In the rows, 128 means zero.
Each path below is one point turned by a fixed rotation once a step. After each direction that follows a path, write how fast that rotation turns it, in deg/step (0 if it stays still).
Each turn is a multiple of 5 degrees from 10 to 175, or 0.
Each row of a path follows its step; steps can be skipped.
Rotation 1:
step 0: [113 136 90 108 147 119 130 100 108 124 145 116 107 120 140 131 123 137 134 107 138 101 125 140 154 146 129 96 113 104 119 102 123 105 144 162 130 132 140 114 144 146 138 178 115 166 84 109 119 168 122 149 105 136 96 128 141 141 130 129 142 129 118 95 122 113 146 116 98 126 106 151 134 149 109 135 137 126 128 136 144 156 105 93 91 136]
step 4: [107 126 132 138 162 128 138 111 136 129 121 168 138 89 130 113 109 110 119 107 100 135 122 134 111 139 131 107 144 99 121 135 102 95 122 143 95 155 125 156 100 119 112 152 126 145 78 122 111 160 146 116 106 91 160 105 111 116 117 131 119 146 102 135 163 132 116 116 91 138 113 113 127 152 105 155 127 132 134 126 110 145 116 118 134 155]
step 15: [139 119 86 100 128 143 153 111 135 123 147 124 110 140 152 136 143 125 140 141 144 148 138 135 148 116 102 129 137 123 141 96 85 122 156 153 114 141 124 109 65 145 120 140 119 140 76 101 133 136 113 163 112 110 134 130 113 104 109 147 116 134 82 122 141 146 150 91 120 122 134 133 132 133 109 145 111 118 142 136 121 160 116 115 131 133]
step 16: [113 95 115 125 117 141 127 95 106 138 117 136 129 134 165 123 142 148 139 105 120 116 118 125 139 96 152 152 128 116 116 109 95 100 142 163 119 139 155 130 106 102 135 166 133 161 116 122 148 157 90 138 108 148 118 114 111 130 136 126 180 133 115 133 137 93 115 128 79 112 117 128 138 117 122 159 132 117 151 135 131 165 99 139 124 125]
step 18: [113 131 94 129 129 130 146 104 103 151 125 125 101 130 148 125 120 163 148 137 155 163 137 127 98 136 117 94 137 102 134 98 134 111 147 174 123 130 153 152 131 126 102 123 111 138 92 117 163 159 118 113 109 144 100 107 148 123 133 130 128 155 125 126 123 127 123 99 127 142 127 117 141 131 83 171 97 112 149 135 142 123 129 101 101 130]
step 21: [104 136 124 118 154 121 147 83 146 145 133 127 103 108 135 121 108 133 122 108 108 98 155 133 143 142 100 113 135 137 116 126 113 111 114 138 143 147 125 137 90 141 115 143 119 136 67 136 149 186 114 106 115 103 116 123 162 147 92 119 136 131 124 132 120 104 138 116 121 132 85 118 117 153 93 131 122 139 135 127 133 124 104 94 128 140]
step 28: [119 141 124 130 166 146 129 110 129 123 98 132 128 99 146 89 169 130 178 145 140 117 121 125 111 111 113 112 154 124 140 125 91 127 153 142 111 148 148 144 84 114 116 129 127 101 96 134 144 138 153 137 117 130 125 121 163 142 127 151 135 140 120 94 140 138 134 114 83 121 110 131 86 118 119 146 134 95 133 122 158 129 119 152 134 115]
step 33: [108 83 114 127 133 122 129 103 103 140 179 149 145 112 116 132 114 135 141 147 149 124 81 165 129 127 129 128 132 114 123 113 110 95 122 164 126 148 132 142 102 119 149 156 125 155 89 110 112 144 119 127 87 143 109 124 130 134 102 152 135 136 90 122 120 118 146 115 124 119 137 141 128 136 108 165 121 99 124 146 135 144 93 119 105 108]
step 39: [95 151 119 121 147 141 141 89 127 129 168 103 122 114 165 132 141 133 141 99 115 122 134 129 137 135 138 89 137 89 140 96 110 84 128 161 123 135 154 140 115 111 92 144 106 139 102 126 166 170 133 136 124 149 97 164 139 133 132 130 140 137 129 109 121 105 152 111 137 124 113 136 142 115 102 144 140 123 157 126 124 141 148 124 139 116]
Directions:
[126 126 133 130 132 134 125 130 127 126 127 124 128 118 132 128 129 123 132 124 126 130 123 125 129 125 129 131 132 127 124 124 128 134 130 127 127 121 134 129 134 131 130 136 129 132 129 125 129 119 124 127 131 127 127 130 141 125 131 130 123 130 132 123 125 130 132 136 122 123 129 137 123 119 137 126 134 124 131 124 132 129 129 126 129 133]	125
[131 138 130 132 132 129 126 131 125 135 133 125 127 133 137 126 127 129 132 129 129 133 134 130 128 127 131 121 126 124 133 127 135 133 130 130 135 124 133 132 128 132 128 126 130 122 132 131 131 127 124 126 120 121 130 131 129 126 131 125 127 129 120 120 130 134 129 124 133 127 128 132 133 123 130 125 124 125 133 127 114 125 133 131 124 130]	85
[136 129 121 128 125 124 131 124 126 125 124 126 133 125 126 129 132 131 121 118 127 133 125 121 136 133 133 121 128 122 121 125 129 133 124 124 123 131 123 130 126 131 134 124 121 129 130 129 126 126 126 134 128 123 128 124 131 122 128 131 121 126 123 128 130 125 124 121 124 118 122 125 129 130 126 128 128 128 127 120 123 130 136 125 132 124]	70
[119 124 126 129 119 127 127 130 128 130 119 122 131 130 128 133 130 129 139 129 137 129 132 123 127 131 131 125 130 127 132 134 131 130 125 127 128 125 131 117 124 130 133 128 127 130 125 125 132 130 125 126 128 131 120 133 129 127 127 123 128 126 122 121 123 125 136 126 123 130 121 130 126 131 120 131 131 124 126 133 129 119 128 126 132 127]	140
[134 135 126 134 126 134 129 123 129 131 132 127 127 123 122 134 122 129 128 127 124 121 124 125 129 122 132 133 122 123 131 129 131 125 123 126 134 125 122 120 124 130 132 129 125 130 122 130 127 129 130 123 128 127 127 138 126 130 124 134 122 131 132 134 131 130 134 115 125 131 128 137 129 124 131 132 127 132 127 129 128 127 127 129 126 133]	175
Rotation 2:
step 9: [135 160 108 138 145 155 100 112 105 114 142 99 134 139 139 109 137 139 106 148 129 143 92 110 137 128 133 120 109 112 89 163 164 92 109 134 107 100 104 140 98 137 132 163 95 109 141 133 133 138 144 156 146 156 133 136 132 79 136 119 128 156 129 145 121 133 115 138 94 100 147 135 119 126 133 122 115 150 131 104 143 139 116 115 126 146]
step 13: [112 88 160 108 119 133 122 121 119 119 97 125 160 136 126 121 141 168 111 123 116 138 111 130 95 121 135 165 137 93 121 116 149 140 132 123 94 127 136 105 145 143 133 93 114 163 124 119 130 92 119 128 129 126 136 119 157 156 114 160 97 112 128 145 146 147 118 153 172 163 93 156 112 133 125 137 133 113 138 145 122 122 149 102 137 141]
step 22: [136 145 130 132 136 133 146 155 113 97 92 128 107 136 107 141 123 140 150 135 112 148 134 135 109 146 145 127 96 142 97 77 128 112 135 127 125 161 130 127 104 154 111 128 136 120 127 123 134 110 143 137 101 94 125 135 138 132 111 115 78 136 113 124 116 177 128 139 159 116 104 127 127 131 102 116 92 137 146 124 118 134 73 142 128 108]
step 23: [139 141 116 144 79 136 135 100 133 112 105 145 146 114 118 120 114 107 139 132 132 133 122 113 117 142 131 100 155 139 80 120 109 128 116 139 109 93 119 111 153 129 127 134 152 126 121 133 105 148 132 160 84 145 114 102 122 86 131 120 156 118 167 135 120 114 127 103 134 159 154 110 154 138 138 155 146 136 118 107 162 147 106 148 128 125]
step 25: [141 149 149 137 157 102 150 132 157 112 133 145 102 149 131 141 108 129 98 141 123 116 181 141 162 133 124 111 128 144 129 132 159 99 131 122 116 150 135 74 124 85 165 120 98 156 151 133 158 137 150 158 122 123 117 143 126 129 116 138 95 121 136 130 115 124 112 130 131 133 119 137 147 139 105 131 154 134 132 101 130 136 111 102 127 151]
step 26: [88 153 147 117 146 161 126 134 123 135 166 104 115 76 125 123 146 105 131 137 147 126 126 131 112 150 92 146 157 99 105 174 108 140 173 124 126 100 123 137 125 111 151 136 122 137 135 137 99 123 137 122 129 157 132 166 136 112 120 117 156 135 137 143 148 128 117 110 141 144 124 134 139 122 123 119 141 130 160 115 106 164 132 157 147 134]
step 32: [159 116 100 140 121 100 128 129 124 119 124 126 132 138 119 147 145 133 135 126 120 142 106 99 55 98 126 131 150 131 140 139 149 138 133 103 105 118 143 124 128 156 155 164 130 137 130 110 155 131 117 113 143 131 154 101 111 128 78 115 122 129 130 131 142 71 149 141 102 167 137 121 142 130 141 153 135 113 134 126 142 130 151 121 112 124]
step 38: [124 84 141 100 93 133 129 106 111 166 141 133 99 127 138 147 127 139 133 118 141 106 102 150 134 144 117 126 138 105 125 111 131 121 155 141 136 125 150 121 83 116 111 105 105 125 134 115 134 155 155 130 114 124 106 101 144 138 128 103 133 109 121 99 164 127 105 154 140 108 92 141 130 122 102 141 87 146 112 110 121 126 166 120 105 102]
step 41: [103 156 120 113 152 128 121 127 137 99 128 148 133 113 89 120 100 137 124 90 147 156 141 108 132 108 133 116 120 143 129 100 136 128 111 113 107 117 116 111 121 126 152 178 127 106 147 117 139 155 108 126 134 154 120 112 138 154 136 116 127 116 99 85 171 128 156 145 161 110 132 135 116 128 99 157 82 137 124 139 134 129 134 118 101 135]
Directions:
[121 130 125 119 119 129 137 132 133 128 135 126 128 120 129 126 125 120 126 127 124 126 136 134 132 136 124 127 122 127 125 123 128 124 133 125 132 124 132 136 125 133 123 136 129 126 129 130 125 128 123 128 124 126 128 124 123 128 125 125 128 121 125 121 128 131 135 126 134 134 126 128 128 125 121 131 129 131 130 124 125 129 127 131 126 132]	95
[124 131 130 131 130 125 128 131 120 127 127 127 128 123 132 123 126 136 135 128 128 123 138 122 122 124 126 130 130 123 127 128 131 132 125 125 133 133 135 130 128 126 126 132 129 128 121 129 132 124 124 124 123 128 130 127 127 128 130 121 133 130 132 127 120 127 126 131 119 127 125 129 131 124 127 135 126 136 129 123 121 123 118 116 129 130]	145
[129 125 137 129 129 127 129 130 123 129 123 122 132 130 120 128 129 125 121 127 128 122 126 130 132 128 128 127 129 130 128 130 131 133 125 122 131 123 128 127 124 125 127 136 123 119 121 117 127 124 130 125 128 129 132 127 132 128 121 132 134 134 127 131 132 132 131 131 130 138 129 130 137 121 128 120 120 126 126 123 133 130 126 127 132 128]	170
[124 123 124 128 124 129 125 126 130 136 129 125 125 131 130 118 135 126 129 126 125 132 128 123 127 129 127 122 121 132 129 121 124 131 125 119 133 124 128 125 130 122 124 134 132 137 133 126 126 123 123 130 128 131 129 135 128 130 124 133 135 133 129 127 121 123 120 126 132 127 131 123 127 122 127 124 134 134 125 129 128 125 131 131 132 120]	115
[122 128 133 131 129 128 133 123 129 127 131 130 126 130 131 132 130 133 130 138 138 131 123 123 135 127 131 130 121 124 125 136 127 127 129 126 133 131 128 129 123 134 121 126 127 125 124 131 128 125 129 128 129 128 127 129 134 132 139 131 124 126 120 122 130 122 126 131 126 137 133 118 130 125 129 125 133 132 127 121 124 127 131 130 126 124]	40
[120 123 129 126 127 129 135 128 130 127 129 130 124 127 129 118 129 127 128 131 133 132 121 123 127 135 119 137 130 127 127 125 127 123 125 129 126 131 132 122 130 120 121 129 121 130 127 124 124 130 132 124 128 128 130 128 127 127 130 132 119 132 126 130 123 126 133 135 125 117 122 135 130 126 128 123 130 123 130 122 131 134 126 128 125 134]	85
[126 131 122 125 132 132 137 123 116 127 122 128 118 128 136 126 131 124 122 127 130 124 128 134 126 127 129 127 128 130 130 130 127 127 132 132 127 128 129 128 133 132 132 126 128 125 122 127 124 130 126 124 127 126 115 128 133 134 127 127 137 129 126 123 123 130 125 132 127 124 122 127 129 122 133 128 126 123 130 130 121 128 130 138 134 127]	155
